In the data rows, 128 means zero.
In each game, the first row plays the second. By how much does the first row win? 10 means about a draw, 20 a big win and 0 a big loss. Wins can go round in a circle. Each row has two weighted sums of its numbers, A and B, taken from their middle values. A row wins by its A times the other's B, less its B times the other's A.
[ 79 116 112  89  71 200 131 148 146 109 101 144 163]
[ 94 133 173 178 161 134 146 118 160 145 119 110 128] >> 8
[115 106  68  81 113 184 125 143 132 109 105 144 159]
[187 155 113 101  75  89 109 119 146 168 148  92  75] >> 10
[170 168 166 130  87  55 156 124 184 178 137  72  75]
[126 150 173 202 178  89 101 123 148 159 142  93  85] >> 8
[ 96 141 174 185 133 105 150 104 127 135 143 140 131]
[188 127  82  67  85 122 104 125  85  91 132 171 161] >> 9
[200 149 115  70  65  77 135 100  80 114 159 173 145]
[ 79 147 165 191 135 116 155 106 189 190 142  74  84] >> 10
[119  81  60  88 103 185 124 143 121 102 112 147 161]
[118 137  78  76  59 183 128 157 117  87 106 170 178] >> 11
[ 85  65 112 138 161 163 130 143  72  79 117 177 177]
[143  96  47  74 150 171  97 146 129 116 101 112 130] >> 11
[113 156 159 201 190  88  97 138 156 161 130  78  75]
[ 94 143 167 198 144 124 149 174 180 127  71  84 133] >> 10
[ 92  66  99 130 164 169 126 145  76  75 125 186 179]
[105 106  60  86  88 185 109 163  77  60 122 207 189] >> 8
[150 156 128 118 109 144 137 168 132  91  82 135 171]
[130 157 158 193 201 117  96 149 160 140 108  81  98] >> 13
[ 89  68 105 133 104 156 120 140  80  74 115 172 177]
[ 86  69 125 141 132 157 126 136 105  97 120 160 162] >> 7
[192 183 100  74 127  58 150 156  94  71 114 193 184]
[154 120 117  98  72 198 137 183 149  86  72 147 184] >> 9
[183 176 137 108 116  74 147 135  73  72 134 203 177]
[178 168 148 117  82  93 158  53 125 198 223 135  71] >> 17
[ 94 128 115  58  64 210 161 156 145 101  93 148 172]
[146 131  91  69  86 181  96 122 112 134 124  98  97] >> 6
[187 152 154 111  99  57 159 115 149 160 140  97  92]
[131 130 186 198 183 138 103 126 137 148 129  99 108] >> 6
[ 56 148 139 179 161 161 137 150 145 138 105  85 108]
[ 60 162 142 191 164 104 140 134 149 149 121  84  91] >> 7
[ 97  66 111 135 133 165 126 146  78  73 113 177 177]
[114  70  72 109 142 167 123 147  82  86 113 167 173] >> 8
[102  68 128 144 161 157 122 143  89  89 108 155 162]
[115 141 100  81  97 149 129 150 150 135 100  99 126] >> 8
[ 90 130 163 183 136 143 147 144 176 150  99  91 128]
[188 135 125 128 144  92 130 120 165 170 144  91  76] >> 9
[137 143  82  82  97 158 102 115  99 110 132 146 143]
[148  79 187 164 150 122  85 131 119 122 118 126 136] >> 13
[184 162 139 124 119  68 151 137 127 120 108 115 133]
[138  79 151 134 154 135 108 134 112 111 115 136 146] >> 9
[194 126  73  62  71 106 105 102 155 182 172 101  66]
[104 155 159 195 185 116 110 140 162 156 123  78  81] >> 6
[140 133 164 169 121 107 112  81 118 158 163 124 107]
[192 165 122  95  86  64 154 148 137 112  93 117 144] >> 9
[176 167  89  72 122 101 133 102 105 133 145 142 132]
[ 84  61 114 142 136 151 124 133  68  77 132 189 173] >> 8
[157 164 112  78 120  97 124 102 152 171 158 101  86]
[121 112 155 184 120 127  96 143 119 104 102 127 150] >> 10
[144  73 154 164 149 115  92 132 105 106 122 142 146]
[ 73 145 159 190 170 136 146 120 158 155 130  92  99] >> 10
[ 85 141 161 200 128 123 148 154 170 151  99  75 102]
[ 90 167 156 166 170 128 144 116 142 155 141 102  92] >> 10
[152 143 106  68 103 131  93 114 145 152 139 105 104]
[114  73 122 133 143 165 114 140  86  80 114 171 174] >> 10
[136 178 157 169 183 131 133 110 133 160 153 100  86]
[159 160 165 124  90  77 147 129 154 143 117 114 129] >> 16
[173 184 123 111  93 111 131 137 161 155 115  78  99]
[133  76 133 143 157 150  96 130  88  87 126 168 164] >> 10
[ 69 133 166 186 141 142 148 170 152  97  80 153 182]
[ 90  64 113 134 129 176 129 139  67  72 134 196 180] >> 13
[198 135 131  69  87  69 143  98 158 176 156  92  87]
[101  68 123 135 142 176 125 142  51  58 135 216 186] >> 11
[177 121  88  58  92 106  90 122  86 106 124 141 146]
[150 162 177 137  67  80 147 202 223 129  33  58 144] >> 10
[180 183 142 114 110  68 146  90 162 200 193 104  57]
[175 170 154 124 110  90 152 106 197 199 151  71  66] >> 4
[ 83  65 106 135 134 155 127 139  86  82 125 182 175]
[134 163 201 171 127  85 145 108 146 161 145 103 100] >> 8
[ 84 145 161 200 158 124 141 129 170 164 127  84  92]
[156 165 145 102 111 111 150  77 123 157 166 127 112] >> 7
[168 173 103  74 128  96 123  86 126 153 161 133 114]
[193 189 112  85 105  76 140 108 133 149 140 119 115] >> 9
[ 89  65 116 137 154 178 126 137  67  72 120 185 181]
[ 84  64 104 134 106 178 128 141  85  78 129 186 177] >> 4
[ 93 149 162 185 203  85 109 141 158 154 125  78  82]
[176 188 109  83 112 103 129 175 177 119  69  86 140] >> 9
[179 173 150 113 125  55 150  96 186 208 164  73  59]
[189 133 130  77  60 121 126 111 151 160 135 105 110] >> 8
[116  71  71 108 143 180 123 140  90  85 118 172 173]
[ 94 143 131  91  97 151 166 167 145  84  96 186 187] >> 6
[ 88  65 114 136 129 193 127 150  75  72 119 186 181]
[101 190 148 148 174 162 156 112 162 189 173  90  55] >> 14
[ 80  74 105 130 133 155 117 148  92  82 105 162 172]
[185 181 124  97 103  55 139 159 138 105  91 110 142] >> 13
[102  71  97 125 157 172 124 148  63  63 119 192 186]
[181 166 111  83 136  69 147 111 121 131 131 136 143] >> 11
[201 153  90  72  61 122  98 117 145 156 138 103 102]
[185 161 100  62 128  94 128 130 161 169 135  81  79] >> 10
[ 69 156 146 185 197 123 133 135 150 153 124  86  84]
[158 168 179 145 134  76 152 111 138 147 137 113 114] >> 11
[101 120 146 104  29 120 154 123 143 142 126 111 124]
[187 148 120 108 109  57 142 106 146 178 167  96  67] >> 6
[183 151 107  70  88  64 136 146 169 148 107  85 108]
[ 87  60 119 143 133 180 128 133  72  76 122 179 174] >> 14
[111  70 107 125 145 157 120 143  80  76 116 176 174]
[100 155 167 181 210 100 113 103 131 163 165 109  78] >> 11
[122  62 149 172 147 138 104 120  98 110 128 143 144]
[146 146 109  91 100 153 102 117 132 133 134 108 107] >> 11
[ 94 156 158 180 231 105 111 143 154 140 109  86  98]
[ 90 122 157 179 111 165 140 170 152 106  82 128 165] >> 11
[150 160 188 166 168  75 136  98 119 152 155 123 115]
[137 166 104  93 111 137 112 146 108  89  97 133 155] >> 4
[164 169  97  86 103 110 131 116 172 176 149  85  73]
[171 170 154 122 113 124 154  75 108 148 165 148 126] >> 2
[109 135 121 110 124 136 165 110 150 164 144  93  86]
[175 167 152 115  80  67 149 109 183 179 141  83  78] >> 9
[140 117 101 167  97 175 109 101 124 136 147 145 132]
[ 86  64 104 134 148 192 124 146  75  70 120 193 182] >> 11
[116 147 200 196 137  76 140 114 173 177 142  82  81]
[180 147 128  94  71 148  91 132  97  91 122 169 164] >> 2
[ 83  67 120 135 151 166 126 138 121 105 114 150 159]
[ 89  64 111 138 146 164 124 137  65  71 126 190 179] >> 14
[132 153 156 205 193  97  99 127 136 154 136  94  83]
[ 91  65 113 136 141 163 126 130  74  78 122 177 174] >> 8
[124  96  91  45  60 148 125 121 130 128 122 136 145]
[105  71 143 144 147 161 122 129 116 113 118 138 144] >> 11
[146 151 149 115  80 132 143 255 203  36   0 121 241]
[158 150 169 126 109  71 149 138 165 132  98 111 143] >> 11
[146 163 151 132 152 119 132 113 138 157 147  98  87]
[135  91 185 175 124 107  97 122 114 122 127 135 137] >> 10
[118  73  89 116 135 166 119 149  87  68 118 190 185]
[173 153 166 122 104  62 151 133 171 170 126  73  81] >> 9
[126 146 195 177 177  68 128 112 157 157 138 102 105]
[ 73  61 126 150 112 184 127 147  55  60 132 212 188] >> 12
[197 179  96  61 115  69 142  89 130 163 172 114  90]
[120 163  96  87 104 142 131 136 131 122 115 116 129] >> 10
[158 169 114  80 126  94 120 121 114 120 123 126 133]
[129 162 183 184 204  78 113 135 151 159 134  85  81] >> 13
[ 94  73 158 172 129 139 105 137 102  94 114 154 162]
[181 176 132 114 131  80 143 127 116 116 125 134 136] >> 12
[134 154 151 203 202  75  94 123 151 170 147  85  65]
[ 80  63 113 142 138 164 129 127  64  77 134 188 174] >> 12
[ 88  65 112 136 128 190 127 145  59  62 120 200 187]
[175 188 104  96  87  85 140 140 177 164 116  69  95] >> 7
[110  75 160 139 138 160 123 137 128 123 114 127 143]
[122 161 150 170 189 123  85 112 139 168 165 100  60] >> 11
[ 91  70 104 128 134 153 123 144  83  71 114 181 182]
[ 46 124 136 175 179 140 130 146 143 130 103  98 117] >> 11
[ 85 154 142 185 153 155 143 155 149 141 101  78  99]
[136  99  55  85  98 174  92 149  99  87 105 158 169] >> 4
